m =
[[  5   6  -3  -2  -4   2  15   1 -11   2   0  -1  -4 -11]
 [-25 -34   0   0   0  -9   0  -9  52  -9 -70   5  22  55]
 [  0  22  21 -30  28  55 -25  -5   0 -15  -4   0  34  25]
 [  3   4   0  -1  -3   1   8   0  -5   1   8   0  -2  -5]
 [  0  -7  -7   8  -7   0   7   1  -3   4   1   0 -10  -7]
 [ -1  -3   1   0   2  -1  -7   0   4   0  -6   0   1   4]]
Rows and columns are counted from 0.
row 0 col 0 => 5
row 5 col 11 => 0
row 0 col 5 => 2
row 5 col 6 => -7
row 5 col 10 => -6
row 4 col 13 => -7
row 4 col 10 => 1
row 1 col 9 => -9
row 2 col 3 => -30
row 1 col 8 => 52
row 4 col 0 => 0
row 1 col 4 => 0
row 4 col 7 => 1
row 1 col 0 => -25
row 1 col 6 => 0
row 4 col 5 => 0
row 0 col 6 => 15
row 0 col 11 => -1
row 1 col 1 => -34
row 1 col 12 => 22
row 2 col 6 => -25
row 2 col 5 => 55
row 0 col 9 => 2
row 1 col 7 => -9
row 2 col 8 => 0
row 2 col 0 => 0
row 4 col 6 => 7
row 3 col 12 => -2
row 2 col 12 => 34
row 0 col 2 => -3
row 3 col 4 => -3
row 0 col 4 => -4
row 2 col 11 => 0

B =
[[ 21  12  -4  23 -24  12  21  31  12   8 -31  -6]
 [ -7  -1 -28  20 -10  57  13  19 -19 -17 -38 -10]
 [-10  23 -27  27  39 -14 -32   1 -15 -23  31  -6]
 [-38  -7  -1 -29   3   7 -13  18 -36  10 -17  19]
 [  8  29  -1  22   3 -29 -12   4  19  -4  41   4]
 [ -8  -1  37 -21 -15 -16  16  28 -25  44  -8  19]
 [ -5  15 -27  36  29 -19 -32   0   0 -23  42  -8]
 [  6   5 -27  21   9   7  -6 -36  28 -28   8 -12]
 [ -4  12 -22  24  24 -19 -31  -4   0 -21  34  -7]
 [ -6   9  33  -9 -15 -16  18  31 -23  42  -7  19]]
B[-10,-12]	21
B[-9,-6]	13
B[2,7]	1
B[0,4]	-24
B[2,-11]	23
B[5,-10]	37
B[-1,-12]	-6
B[1,-9]	20
B[3,-3]	10
B[:, -10]	[-4, -28, -27, -1, -1, 37, -27, -27, -22, 33]
B[:, 11]	[-6, -10, -6, 19, 4, 19, -8, -12, -7, 19]
B[:, -2]	[-31, -38, 31, -17, 41, -8, 42, 8, 34, -7]
B[-4,10]	42
B[-8,3]	27
B[-1]	[-6, 9, 33, -9, -15, -16, 18, 31, -23, 42, -7, 19]
B[-5]	[-8, -1, 37, -21, -15, -16, 16, 28, -25, 44, -8, 19]
B[-9,4]	-10
B[-1,11]	19
B[:, 8]	[12, -19, -15, -36, 19, -25, 0, 28, 0, -23]
B[-4,1]	15
B[:, -8]	[-24, -10, 39, 3, 3, -15, 29, 9, 24, -15]
B[2,0]	-10
B[3,7]	18
B[1,7]	19
B[-5,-3]	44
B[-9,-3]	-17
B[4,-6]	-12
B[8,-1]	-7
B[3]	[-38, -7, -1, -29, 3, 7, -13, 18, -36, 10, -17, 19]
B[-10,-9]	23
B[-7,6]	-13
B[-8,-10]	-27
B[-1,10]	-7
B[6]	[-5, 15, -27, 36, 29, -19, -32, 0, 0, -23, 42, -8]
B[-3,7]	-36

x =
[[-0.56 -0.19 -0.12 -0.35  0.14  0.65 -0.89  0.99  0.07 -0.14  0.59  1.25
  -0.32 -0.59]
 [-0.15 -1.32 -0.60 -0.53 -0.09  0.88 -0.89  0.31 -0.65 -1.11 -0.72  0.03
  -1.21 -0.90]
 [-0.39 -0.31 -0.25  0.04 -0.78  0.04 -1.08 -0.53 -1.91 -0.01 -0.19 -1.61
  -1.59 -0.95]
 [-1.18 -1.12 -0.31 -0.88 -0.23 -0.61 -1.71 -0.11 -0.48 -1.43 -1.43  0.36
  -0.67 -0.93]
 [-0.64 -1.89 -0.86 -0.64 -0.61 -0.10 -1.15 -1.03 -0.53 -1.65 -1.73 -0.07
  -1.16 -0.37]
 [ 0.85 -0.92 -0.52 -0.30  0.13  1.54  0.29  0.58  0.14 -0.59 -0.17  0.68
  -1.09 -0.44]]
Indices start at 0.
row 0 col 0: -0.56
row 0 col 4: 0.14
row 4 col 10: -1.73
row 0 col 1: -0.19
row 2 col 12: -1.59
row 0 col 2: -0.12
row 5 col 2: -0.52
row 3 col 12: -0.67
row 1 col 3: -0.53
row 4 col 13: -0.37
row 5 col 10: -0.17
row 0 col 13: -0.59
row 5 col 1: -0.92
row 0 col 10: 0.59
row 5 col 0: 0.85
row 1 col 11: 0.03
row 4 col 1: -1.89
row 1 col 7: 0.31
row 5 col 12: -1.09
row 2 col 5: 0.04
row 3 col 3: -0.88
row 2 col 11: -1.61
row 5 col 8: 0.14
row 1 col 4: -0.09
row 3 col 6: -1.71
row 5 col 7: 0.58
row 1 col 1: -1.32
row 1 col 6: -0.89
row 2 col 0: -0.39
row 2 col 13: -0.95
row 1 col 2: -0.60
